Each row below has a hidden score, from 0 to 30, with 15 about the middle. What is it? The score is a weighted sum of the row's numbers plus the product of two more (or one squared), each taken from its middle value.
[-0.6 -2.4 -0.2  0.1 -2.5 -1.1 -1.2  1.8 -2.6 -0.3 -2.8 -0.9 -0.3 -0.9 -2.1 -0.1 -0.7 -0.9] ~ 22
[ 1.2  0.5 -0.1  0.   0.2  0.1  1.3  0.6  0.5 -0.3  0.2  0.3 -0.2  0.9  0.5 -0.1  1.7  0.4] ~ 16
[ 0.9 -0.6  0.   0.6 -0.8  1.5  0.9 -1.2 -0.2  0.8  0.   0.9  1.6 -0.4  0.3  0.3 -1.   2.5] ~ 19
[-1.   0.1 -0.5  0.   0.4  0.3 -0.3  1.8  0.  -1.2 -0.8  1.2 -1.6  1.   0.7  0.3  0.8 -0.4] ~ 15
[-1.1  0.2  0.   0.1  0.3 -0.2 -0.4  0.9 -0.3 -0.4 -0.6  0.3 -1.1  0.5 -0.3  0.2  0.2 -1.1] ~ 10
[-0.4 -0.7 -0.4  0.2 -0.3 -0.4  0.2  2.  -0.7 -0.6 -0.9 -0.2 -0.8  0.7 -0.7 -0.5  0.4 -0.8] ~ 17
[-1.6 -0.2  0.2  0.1  0.   0.4  0.   0.3 -0.5 -0.2 -0.9  1.1 -0.8  1.2 -0.2  0.5 -0.5 -0.2] ~ 12
[-1.7 -2.   0.9  0.7 -1.6  2.  -0.3  1.  -1.9  0.1 -2.7  3.2 -0.7  1.5 -0.9  1.5  0.6  0.9] ~ 13
[ 0.4  0.7  1.7 -1.1  0.9 -1.2 -0.6 -0.5  0.5  1.5  0.9 -1.4  1.  -0.3  0.3  1.   0.6 -1.6] ~ 10
[-0.4  0.4 -0.6  0.   0.4 -0.8  0.   0.4  0.2 -0.7  0.  -0.3 -0.6  0.4  0.6  0.3  0.2 -0.6] ~ 15
[-0.4  0.2 -0.3  0.   0.5 -0.3  0.  -0.3  0.1 -0.3  0.4 -0.5 -0.8  0.   0.1 -0.5 -0.1 -0.5] ~ 12
[-0.8 -0.3  0.   0.4  0.1 -0.6 -0.4  0.6 -0.6 -0.6 -0.4 -0.3 -1.   0.3 -1.  -0.5  0.2 -1.2] ~ 16
[ 0.2 -0.8 -0.4  0.1 -0.8 -0.7  0.  -0.1 -0.5  0.1 -0.1 -1.3  0.4 -1.3 -1.  -1.  -1.6  0.2] ~ 14
[ 0.3  0.3  1.5 -1.1  0.5 -1.4 -0.2 -0.6  0.3  1.6  0.9 -1.4  1.2 -0.5  0.   1.   0.1 -1.1] ~ 10
[ 0.  -1.3  0.1  0.5 -1.2  1.8  0.3 -1.3 -1.3  0.2 -0.4  0.9  0.5 -0.3 -1.9 -0.7 -0.9  1.5] ~ 21
[ 0.5 -0.2 -0.9 -0.2 -0.8  0.3  0.9 -1.3 -0.1  0.   0.  -0.2  0.3 -0.4  0.1 -0.5 -0.9  1.3] ~ 10
[ 1.   1.6  1.6 -1.9  1.6 -1.8 -0.3 -1.6  1.5  1.9  2.3 -2.2  1.8 -1.   0.6  1.   0.1 -1.4] ~ 8
[-0.5  0.9  0.2  0.   1.1 -0.9 -0.9  0.1  0.6 -0.3  0.3 -0.2 -0.8  0.   0.4  0.1  0.8 -1.3] ~ 13
[ 1.6 -0.6 -1.2  0.2 -1.4  0.6  2.  -2.8  0.   0.2  0.8 -0.9  1.5 -1.  -0.2 -1.2 -2.1  2.5] ~ 19
[-0.7  0.1 -0.6  0.1  0.5  0.3 -0.3  0.1  0.2 -0.5  0.5  0.1 -0.6 -0.1 -0.3 -1.3 -0.9 -0.1] ~ 16
[-0.1 -1.7 -0.5  0.3 -1.6 -1.3  0.   0.5 -1.6 -0.8 -1.5 -1.9 -0.7  0.1 -1.6 -1.3 -0.1 -1.6] ~ 22
[ 0.5 -0.7 -1.6 -0.4 -0.7  1.  -0.4 -0.4 -0.9 -1.6 -0.8  1.  -1.4 -0.5 -0.3 -1.1  0.9  0.9] ~ 23
[-0.2  0.1 -0.7 -0.1  0.1  0.3  0.2  0.7  0.1 -0.6 -0.1  0.4 -0.7  0.3  0.7 -0.3  0.2  0.3] ~ 16
[ 0.9 -0.3 -0.5  0.1 -0.5  0.7  0.8 -1.9  0.1  0.4  0.4 -0.6  1.1 -0.5 -0.4 -0.9 -1.5  1.6] ~ 13
[-0.9 -0.1  0.3  0.1  0.3  1.  -0.5  0.3 -0.1 -0.2 -0.4  1.1 -0.7  0.4 -0.6 -0.2  0.   0.4] ~ 10
[-0.1 -0.2 -0.1  0.1 -0.1  0.2  0.1 -0.5  0.  -0.3  0.1  0.1 -0.1 -0.2 -0.4 -0.4 -0.7  0.4] ~ 17
[-0.9  1.  -0.3 -0.3  1.1 -0.9 -0.8  1.2  0.9 -0.6 -0.4  0.8 -1.2  0.9  1.7  1.   1.4 -0.9] ~ 13
[-0.9  0.1 -0.3  0.   0.4  0.  -0.4  0.8  0.  -0.9 -0.4  0.6 -1.1  0.4  0.  -0.1  0.5 -0.7] ~ 16
[ 0.2 -0.8 -0.3  0.2 -0.9 -0.6 -0.2 -0.4 -0.8  0.2 -0.1 -1.4  0.7 -1.2 -0.9 -0.9 -1.7 -0.1] ~ 19
[ 1.4 -0.2 -1.1  0.1 -0.3 -0.1  1.  -1.6  0.5 -0.1  1.1 -1.2  0.8 -0.7  0.1 -1.4 -1.   1. ] ~ 17
[-0.3  0.4 -0.3  0.1  0.3 -0.4 -0.2 -0.8  0.  -0.5  0.7 -0.7 -0.5 -0.4 -0.3 -0.8 -1.  -0.4] ~ 16
[ 0.2  0.5 -0.1  0.2  0.4  0.9  0.2  0.4  0.4  0.1  0.4  1.  -0.3  0.   0.7  0.1  0.4  0.7] ~ 13
[ 0.9  0.9 -0.3  0.   1.  -0.3 -1.6 -1.6  1.2 -0.3  1.2 -0.6 -0.3 -1.7  0.7 -0.4  1.  -0.2] ~ 11
[-0.5  0.3  0.   0.3  0.   0.6 -0.2  0.  -0.1 -0.3  0.1  0.7 -0.3  0.2 -0.5 -0.1 -0.3  0.3] ~ 13
[ 0.  -0.1 -0.4 -0.1  0.   0.4  0.1 -0.1 -0.2 -0.7 -0.1  0.3 -0.5 -0.1  0.  -0.7  0.1  0.4] ~ 19
[-1.1 -0.5  0.1  0.2 -0.7  0.4  1.8 -1.5 -0.7  0.1 -0.3  0.1  0.3  1.2 -1.1 -0.5 -2.4  0.4] ~ 20
[-0.6 -0.4 -0.5 -0.2 -0.2  0.9 -0.5  0.7 -0.6 -0.9 -0.9  1.3 -1.2  0.5 -0.1 -0.2  0.9  0.2] ~ 15
[ 1.6 -0.4 -1.  -0.1 -0.7 -0.2  2.2  0.9 -0.5 -0.9 -0.6 -0.5 -0.8  2.  -0.4 -1.1  1.9 -0.1] ~ 17
[ 0.4  0.2 -0.8 -0.2 -0.3  0.3  0.2  0.4  0.4 -0.7 -0.1  0.4 -0.3  0.1  1.5 -0.2  0.2  0.9] ~ 19
[ 0.4  0.3 -0.7 -0.1  0.2  0.5  0.4  0.2  0.3 -0.3  0.5  0.2 -0.1 -0.1  0.3 -0.6 -0.2  0.5] ~ 15
[-0.6  0.7  0.5 -0.2  1.2 -0.6 -1.2  0.5  0.4 -0.4  0.1  0.1 -1.   0.1  0.4  0.5  1.6 -1.4] ~ 11
[ 0.9 -1.1 -1.3  0.1 -1.7  0.5  2.  -2.5 -0.8  0.  -0.2 -0.4  1.   0.3 -0.2 -0.8 -1.7  2.2] ~ 20
[-1.7 -0.4  1.  -0.7 -0.3 -1.1 -1.   1.9 -0.7  0.1 -1.4  0.2 -0.7  0.8 -0.1  1.5  0.8 -2. ] ~ 9
[-0.8  0.5 -0.2 -0.1  0.7  0.7 -0.5  1.6  0.3 -0.7 -0.5  1.5 -1.1  0.7  0.8  0.3  0.9 -0.1] ~ 13
[ 1.7  0.2 -1.   0.  -0.3  0.4  1.  -0.8  0.6  0.   0.9 -0.6  0.8 -0.5  0.5 -0.8 -0.3  1.2] ~ 16
[ 0.3 -0.3 -1.1  0.2 -0.4 -0.7  0.5 -0.1  0.  -0.7  0.  -0.7 -0.4 -0.2  0.  -1.1 -0.2 -0.2] ~ 14
[-1.5 -0.1  0.   0.1  0.6  0.3 -0.1  0.4  0.  -0.9 -0.7  1.2 -1.   1.1  0.   0.1 -0.4 -0.5] ~ 22
[ 1.1  0.7  1.7 -1.5  0.7 -1.1 -0.2 -0.5  1.   1.9  1.  -1.3  1.6 -0.5  0.7  1.6  0.8 -0.6] ~ 4
[ 1.6  0.5  2.   2.9  0.3  1.8  0.9 -1.4  1.   2.8  1.6  0.8  3.4 -0.7  0.6  1.6 -0.9  2.6] ~ 19
[ 0.4  0.  -0.2  0.1  0.1  0.1 -0.4 -1.1 -0.2 -0.2  0.2 -0.3 -0.3 -0.7 -0.5 -0.9  0.  -0.1] ~ 12
[ 0.8  0.1 -0.5 -0.1  0.5 -0.1 -0.4 -0.8  0.1 -0.2  0.3 -0.4 -0.1 -0.8  0.  -0.6  0.7 -0.1] ~ 9
[-0.5 -0.5 -0.2  0.  -0.2 -0.4 -0.5  0.9 -0.3 -0.4 -0.2 -0.2 -0.7 -0.1 -0.3 -0.4 -0.5 -0.5] ~ 19
[ 1.3  0.  -0.8  0.  -0.1 -0.3  1.7  0.6 -0.1 -0.7  0.  -0.1 -0.3  1.6 -0.1 -0.7  1.4 -0.1] ~ 19
[ 1.1  0.  -1.1 -0.3 -0.5 -0.5  1.  -1.   0.8 -0.1  0.7 -0.7  1.  -0.6  1.4 -0.2 -0.9  1.2] ~ 21
[-0.7 -0.2 -0.3 -0.1 -0.1  0.8 -0.4  0.1 -0.4 -0.7 -0.6  0.8 -1.1  0.3 -0.3 -0.6  0.3 -0.1] ~ 14
[-2.1 -2.5  0.2 -0.4 -2.1 -1.1 -2.5  2.8 -2.6 -0.2 -3.2 -0.2 -0.9 -1.2 -2.   0.7 -0.6 -1.5] ~ 16
[-0.3 -1.4 -0.7 -0.2 -1.5 -0.5 -1.1  0.8 -1.   0.2 -0.9 -1.1  0.8 -2.2 -0.3  0.  -2.1  0.5] ~ 18
[ 1.   0.9 -0.8  0.2  0.2  0.7  0.8 -0.6  0.7  0.1  1.5 -0.2  0.7 -0.6  0.6 -1.3 -1.   1.6] ~ 15
[-0.2  0.3 -0.3  0.1  0.3 -0.6  0.  -0.2  0.2 -0.5  0.4 -0.4 -0.7  0.1  0.2 -0.5  0.1 -0.6] ~ 16
[-0.4 -0.1  1.3  0.9 -0.1  1.   0.   0.  -0.1  1.5  0.1  1.5  1.2  0.1  0.   1.5 -0.4  1.1] ~ 11
[ 1.1 -0.2 -0.8  0.1 -0.2  0.2 -0.7 -0.9  0.  -0.5  0.2 -0.1 -0.4 -1.3  0.1 -0.7  0.9  0.3] ~ 14
[ 1.3  0.6 -0.2 -0.1  0.5 -0.6  0.1 -1.7  1.1  0.2  1.  -1.5  0.8 -1.   0.4 -0.8 -0.1 -0.2] ~ 19
[-0.8  0.4  0.1  0.   0.7 -0.5 -0.6  0.7  0.1 -0.4  0.1  0.1 -0.9  0.5  0.5  0.5  0.9 -1.4] ~ 16
[-0.5 -0.1  1.9 -1.8  0.1 -1.4 -0.1  0.3  0.1  1.7 -0.1 -1.3  1.4  0.3  0.   1.9  0.  -1.5] ~ 5
[ 0.  -0.1  0.4  0.8 -0.1  2.2 -0.1 -0.7 -0.1  0.4  0.5  1.4  0.3 -0.2 -0.7 -0.4 -0.9  1.5] ~ 15
[-1.  -0.2  0.3  0.   0.1  0.8 -0.5  0.6 -0.2 -0.1 -0.6  1.3 -0.3  0.9  0.2  0.8  0.1  0.2] ~ 13
[-0.5  0.1  0.   0.2  0.1  0.  -0.3  0.2 -0.3 -0.5  0.  -0.2 -0.8  0.2 -1.2 -0.9  0.1 -0.9] ~ 15
[-0.3  0.6 -0.3 -0.1  0.5 -0.9  0.  -0.4  0.2 -0.2  0.5 -0.8 -0.5  0.  -0.2 -1.  -0.1 -1. ] ~ 8
[-0.4  0.7  1.2  0.9  1.2  1.2 -0.3  0.5  0.3  0.7  0.7  1.1  0.1  0.3 -0.4  0.2  0.   0.3] ~ 12
[ 0.   0.2 -0.3  0.   0.3  0.   0.2  0.   0.   0.   0.3 -0.2 -0.3  0.1 -0.4 -0.6  0.1  0. ] ~ 7
[-0.1  0.4 -1.   0.   0.3  0.5  0.1 -0.1  0.5 -0.8  0.5  0.4 -0.5 -0.2  0.5 -0.9 -0.2  0.7] ~ 16
[ 1.8  1.  -1.   0.   0.5  0.3  2.2  0.4  1.3 -0.1  1.4  0.   0.6  1.   1.3 -0.6  0.7  1.3] ~ 16
[ 0.3 -1.   0.2 -0.5 -1.4 -1.3  0.  -0.7 -0.8  0.5 -0.2 -2.1  1.3 -1.1 -1.  -0.3 -2.1 -0.2] ~ 21
[0.7 1.2 0.5 0.4 1.4 0.9 1.2 0.9 1.2 0.5 1.1 0.7 0.4 1.5 0.6 0.4 1.6 0.3] ~ 15
[ 0.7 -0.2  0.8 -1.1  0.1 -1.2  0.3 -0.8  0.4  1.4  0.4 -2.   1.8 -0.5  0.   0.5 -0.9 -0.6] ~ 16
[-0.9 -0.7  0.9 -1.  -0.6 -1.7 -0.4  0.6 -1.1  0.4 -1.  -1.4  0.2  0.2 -1.3  0.5 -0.6 -1.9] ~ 14
[-0.4  0.2 -0.6  0.2  0.4 -0.4 -0.1  0.1  0.1 -0.7  0.  -0.4 -0.8  0.   0.  -0.6 -0.2 -0.7] ~ 14
[ 1.2  0.7 -0.6 -0.1  0.2 -0.4  0.1 -1.7  0.8 -0.2  1.1 -1.   0.4 -1.3  0.2 -0.6 -0.1  0.4] ~ 11
[0.4 0.4 2.5 2.6 0.3 1.5 0.4 0.3 0.8 2.5 0.2 1.7 2.5 0.2 1.  3.  0.7 1.7] ~ 12
[ 0.1  0.1  0.6 -1.1 -0.1 -1.6  0.1 -0.2  0.3  0.8  0.5 -1.4  0.8 -0.2  0.4  0.7 -0.3 -1. ] ~ 15
[ 0.6  0.5 -0.4 -0.2  0.5 -0.7  0.4 -0.9  0.4 -0.2  0.7 -1.1  0.5 -0.2  0.4 -0.5 -0.3  0. ] ~ 18
[-0.3  0.1 -0.4  0.3  0.3  0.1 -0.1  0.9  0.  -0.6  0.   0.1 -0.8  0.2 -0.3 -0.6 -0.2 -0.3] ~ 15
[ 1.3  0.5  1.4  2.5  0.   2.1  0.8 -0.7  0.9  2.1  0.9  1.4  2.7 -0.7  1.1  1.6 -0.5  2.9] ~ 14
[-0.1 -0.3  0.2  0.  -0.4 -0.8 -0.1  0.1 -0.3  0.2 -0.3 -0.9  0.1 -0.1 -0.4  0.2 -0.7 -0.5] ~ 14
[-1.1 -0.2  0.3  0.2 -0.1  0.3  0.8 -1.  -0.5  0.3 -0.1  0.  -0.3  0.6 -1.5 -0.7 -1.8 -0.2] ~ 9
[ 1.7  0.6 -1.   0.1  0.1 -0.3 -0.1 -2.2  0.7 -0.1  1.3 -1.4  0.7 -1.8  0.4 -1.  -0.3  0.7] ~ 10
[ 0.4 -1.6 -0.8  0.1 -1.8  1.2  0.6 -1.4 -1.6 -0.3 -1.3  0.5  0.1 -0.2 -1.2 -0.7 -0.9  1.5] ~ 22
[ 2.7  0.6  0.   0.3  0.6  0.3  4.4  0.7  0.7  0.3  0.8 -0.1  0.4  3.9  0.1 -0.2  3.   0.4] ~ 12
[-0.4  0.1 -0.5  0.3  0.2 -0.2 -0.1  0.8 -0.2 -0.3 -0.1 -0.1 -0.7  0.  -0.5 -0.7 -0.3 -0.4] ~ 7
[-0.3  0.7 -0.2  0.   0.7 -0.9 -0.5 -0.2  0.9 -0.3  0.6 -0.4 -0.5 -0.1  0.3 -0.3  0.2 -0.9] ~ 17
[ 0.9 -0.8 -1.1  0.  -0.9  1.1  0.6 -1.4 -0.1 -0.5  0.1  0.2  0.1 -0.7 -0.3 -1.3 -1.   1.9] ~ 20
[-0.3  0.2 -0.6 -0.3  0.2 -0.2  0.   0.2  0.2 -0.7 -0.2  0.3 -0.7  0.1  0.6 -0.1  0.3 -0.3] ~ 15
[ 1.6  0.8  0.  -0.5  0.  -1.   0.7 -1.2  0.8  0.8  1.1 -1.3  1.7 -0.8  1.1  0.4 -0.2  0.5] ~ 15
[-0.4 -0.8  0.  -1.1 -1.2 -0.9 -0.2  0.7 -0.5  0.5 -1.1 -0.7  0.9 -0.4  0.5  1.2 -0.9 -0.1] ~ 11
[-0.5 -0.7 -0.1  0.2 -0.6  1.2 -0.4 -0.4 -0.9 -0.7 -0.7  1.2 -1.  -0.2 -1.2 -1.2 -0.2  0.6] ~ 21
[-1.4  0.1  0.2 -0.5  0.4 -0.5 -0.8  2.6  0.1 -0.9 -1.5  1.3 -1.2  1.3  2.1  1.9  1.9 -0.9] ~ 10
[-0.5  0.3  0.2  0.4  0.5  0.1 -0.5  0.  -0.3 -0.2  0.3 -0.4 -0.6  0.1 -1.1 -1.1 -0.4 -0.8] ~ 14
[ 0.1 -0.5  0.1 -0.3 -0.3 -1.3  0.3 -0.3 -0.2  0.4 -0.2 -1.4  0.7 -0.5 -0.7 -0.1 -0.9 -0.4] ~ 11
[ 0.   0.5 -0.7  0.   0.5 -0.5  0.1 -0.2  0.9 -0.7  0.4 -0.4 -0.4  0.2  1.2 -0.2 -0.1 -0.6] ~ 27
[ 0.8  1.1 -0.4 -0.3  1.1 -0.9 -0.4 -1.4  1.3  0.2  1.3 -1.3  0.3 -0.9  1.  -0.3  0.  -0.5] ~ 13
[ 2.3  0.  -1.7 -0.1 -0.9 -0.1  1.7 -2.1  1.1  0.   1.7 -1.5  1.7 -1.6  1.  -1.7 -2.3  2.3] ~ 21
[ 0.1  0.  -0.5  0.4  0.  -0.4 -0.1  0.2 -0.1 -0.2  0.3 -0.6 -0.1 -0.6 -0.4 -1.  -1.1  0. ] ~ 13
[ 0.7 -0.2 -1.3 -0.1 -0.6 -0.4  0.5 -0.4 -0.1 -0.5  0.1 -0.7  0.1 -0.4  0.2 -1.2 -0.4  0.3] ~ 15
[ 0.  -1.3  0.1  0.8 -1.5  1.4  1.  -1.1 -1.1  0.5 -1.3  1.4  1.1  0.2 -0.6  0.5 -0.9  2.1] ~ 18
[-0.3  0.1 -1.2  0.2  0.3 -0.6  0.3 -0.4  0.5 -1.1  0.5 -0.7 -1.   0.2  0.4 -1.3 -0.5 -0.5] ~ 20
[-0.7  0.1 -0.2 -0.2  0.1  0.7 -0.2  1.   0.  -0.8 -0.5  1.2 -0.9  0.7  0.8  0.3  0.7  0.5] ~ 14
[ 1.9  0.2 -1.4 -0.2 -0.6 -0.3  1.  -1.3  0.7 -0.2  1.  -1.4  0.9 -1.   0.8 -1.7 -0.9  1.6] ~ 13
[ 0.1  0.  -0.4  0.1  0.   0.   0.3  0.2  0.1 -0.3  0.4 -0.2 -0.5  0.  -0.4 -0.6 -0.3 -0.2] ~ 15
[ 0.2  0.2  0.4  1.  -0.1  1.2  0.5 -0.5  0.3  0.5  0.2  0.9  0.9 -0.4 -0.2  0.3 -0.7  1.6] ~ 12
[ 0.5  0.8  0.2  0.1  0.9 -0.5 -1.3 -0.8  0.7 -0.1  0.5 -0.4 -0.4 -1.1  0.2  0.   0.9 -0.7] ~ 8
[-0.2  0.2 -1.  -0.2 -0.1 -0.1  0.   1.3  0.5 -1.4 -0.8  1.2 -0.8  0.9  2.1  0.7  0.9  0.4] ~ 21
[-0.9  1.3 -0.3  0.1  1.7  1.1 -0.6  1.4  1.3 -0.2  1.1  1.3 -1.3  0.3  0.9 -0.2  0.1  0.2] ~ 5
[-0.6  0.1 -0.1  0.3  0.2 -0.2 -0.5  0.  -0.2 -0.5  0.3 -0.3 -0.6  0.  -0.6 -0.8 -0.3 -0.9] ~ 21
[ 0.1  0.5 -0.4  0.   0.4  0.3  0.   0.4  0.2  0.   0.1  0.3 -0.2  0.1  0.5 -0.2  0.1  0.3] ~ 9
[-0.6 -0.1 -0.3 -0.2  0.  -1.3  0.   0.5 -0.1 -0.4 -0.4 -0.5 -0.7  0.1  0.2  0.1  0.2 -1. ] ~ 12
[-0.2  0.4 -0.1  0.   0.2 -0.8 -0.2 -0.1  0.3  0.   0.2 -0.7 -0.1  0.   0.1 -0.2  0.1 -0.8] ~ 15
[-0.6  0.2 -0.3  0.1  0.2 -0.1 -0.3 -0.1  0.3 -0.8  0.   0.  -0.7  0.4  0.  -0.2  0.1 -0.6] ~ 22
[ 0.   0.  -0.7  0.  -0.1 -0.1  0.4 -0.2  0.3 -0.2  0.2 -0.5 -0.1 -0.3  0.3 -0.4 -0.7  0.3] ~ 12
[-0.6  0.6 -0.3  0.1  0.3  0.2 -0.2  0.7  0.7 -1.   0.3  0.4 -0.6 -0.1  0.2 -0.2 -0.1  0. ] ~ 18
[-0.4  0.5 -0.2  0.1  0.5  0.4 -0.3  0.4  0.1 -0.5  0.3  0.1 -0.7 -0.4 -0.3 -0.6 -0.7 -0.1] ~ 12
[-3.2 -4.1  3.   3.2 -3.6  1.7  3.9 -1.3 -4.4  2.8 -4.   1.6  1.8  4.5 -4.6  2.1 -3.5  0.9] ~ 22
[-0.3 -0.5 -0.2  0.3 -0.7  1.  -0.2 -0.2 -0.4 -0.8 -0.5  1.2 -0.8  0.  -0.8 -0.5 -0.2  0.3] ~ 18
[-1.1  0.4 -0.3 -0.6  1.1 -0.5 -0.8  2.   0.8 -1.3 -0.7  1.4 -1.6  1.4  2.4  1.7  1.9 -0.8] ~ 12
[-0.3  0.5 -0.3  0.   0.8  0.7  0.1  2.2  0.5 -0.5 -0.4  1.7 -0.8  1.3  1.3  1.   1.8  0.3] ~ 12
[ 0.2  0.2 -1.  -0.2  0.   0.3  0.4 -0.2  0.5 -0.5  0.5 -0.1 -0.2 -0.2  0.8 -0.7 -0.9  0.7] ~ 17
[-0.6  0.   0.1  0.   0.   0.  -0.2 -0.6 -0.2 -0.1  0.1 -0.2 -0.4  0.1 -0.7 -0.2 -0.9 -0.1] ~ 11
[ 0.2  0.   0.3  0.3  0.   0.7  0.  -0.5  0.1  0.6  0.3  0.4  1.  -0.2 -0.1  0.5 -0.7  0.8] ~ 15
[-0.7  0.  -0.1  0.   0.2  0.9 -0.3  0.2 -0.1 -0.2 -0.6  1.4 -0.6  0.3 -0.1  0.2 -0.1  0.5] ~ 9
[-0.8 -0.1 -0.4  0.   0.   0.4 -0.2  0.5 -0.1 -0.9 -0.6  1.2 -0.8  0.6  0.6  0.3  0.6 -0.2] ~ 19
[2.6 1.7 1.6 1.8 1.5 1.3 2.8 0.2 1.7 2.1 2.  0.7 2.4 1.7 1.5 1.8 2.2 1.7] ~ 14
[-0.9 -0.5 -0.1  0.  -0.3 -0.3 -0.6  0.8 -0.4 -0.5 -0.5 -0.3 -0.2 -0.7 -0.2 -0.1 -1.1 -0.4] ~ 19
[-0.3 -0.8  0.1 -1.  -0.9 -0.8 -0.1  0.5 -0.2  0.7 -0.6 -0.6  0.9 -0.9  0.5  0.9 -1.4  0.1] ~ 14
[1.5 1.4 0.4 0.3 1.2 1.  2.1 0.9 1.7 0.6 1.3 1.  0.7 1.7 1.7 0.8 1.7 1.2] ~ 15
[-1.  -0.1 -0.3  0.1  0.1  0.4 -0.1  0.1 -0.5 -0.7 -0.6  0.8 -0.9  0.8  0.2 -0.1 -0.2  0. ] ~ 17
[-0.2  0.6  1.   0.3  0.6  0.7  0.   0.9  0.4  0.6  0.3  1.  -0.1  0.6 -0.2  0.6  0.9 -0.1] ~ 9
[ 0.3  0.  -0.2 -0.2  0.   0.  -1.4 -0.2 -0.2 -0.6 -0.3  0.3 -1.1 -0.6 -0.3 -0.3  1.4 -0.4] ~ 10
[-1.6 -0.8  0.   0.  -0.2  0.7 -0.6  1.  -0.7 -1.1 -1.4  2.  -1.4  1.  -0.2  0.6  0.8 -0.4] ~ 16
[-0.1 -0.5 -0.6 -0.1 -0.4  0.3  0.  -0.6 -0.3 -0.5 -0.5  0.4 -0.3  0.1 -0.1 -0.3 -0.5  0.4] ~ 17
[-0.1  0.  -0.7  0.2  0.   0.2  0.5 -1.2  0.3 -0.6  0.3 -0.4  0.   0.1 -0.2 -0.7 -1.2  0.3] ~ 23
[-0.4  0.  -0.2  0.1  0.3  0.1 -0.1  0.2 -0.2 -0.5  0.1  0.2 -0.8  0.1 -0.2 -0.3 -0.2  0. ] ~ 17
[ 0.3  0.3 -0.5  0.   0.  -0.2 -0.2 -0.8  0.4 -0.7  0.4  0.  -0.3 -0.4  0.3 -0.5  0.   0. ] ~ 20
[-0.4 -0.4 -0.2  0.2 -0.5  0.3  0.4 -1.2 -0.6  0.2  0.3 -0.3  0.5  0.2 -0.9 -0.7 -1.6  0.4] ~ 19
[ 0.2  0.2 -0.8  0.   0.  -0.6  0.4 -0.4  0.3 -0.5  0.4 -1.  -0.1 -0.2  0.1 -0.7 -0.7 -0.2] ~ 17
[ 1.6  0.5 -1.4 -0.1 -0.1 -0.8  1.3 -1.6  1.1 -0.5  1.1 -1.9  0.9 -0.9  1.2 -1.1 -1.2  0.9] ~ 20
[-1.1  0.2 -0.2 -0.1  0.4  0.2 -0.7  1.4 -0.1 -0.9 -0.7  1.1 -1.4  0.8  0.5  0.1  0.4 -0.7] ~ 16
[-0.5  0.   0.1  0.2 -0.1  0.7  0.1 -0.2 -0.1 -0.3  0.   0.4 -0.2  0.1 -0.3 -0.1 -0.6  0.3] ~ 15
[-0.5  0.2 -0.3  0.1  0.1  0.2 -0.4  0.1 -0.2 -0.5 -0.2  0.2 -0.8  0.1 -0.4 -0.6  0.2 -0.5] ~ 13
[-0.8  0.2  0.   0.2  0.4  0.9 -0.5  0.3 -0.1 -0.2  0.3  1.  -0.6  0.2 -0.7 -0.6 -0.3  0.1] ~ 14
[ 0.3  0.4 -0.4  0.2  0.3  0.7  0.2  0.4  0.8 -0.4  0.4  0.8 -0.1  0.3  1.1  0.2  0.5  0.8] ~ 18
[ 1.6  0.5 -0.2  0.   0.6  0.4  1.8  0.5  0.7 -0.1  0.8  0.1  0.4  1.3  0.7 -0.3  1.5  0.3] ~ 22
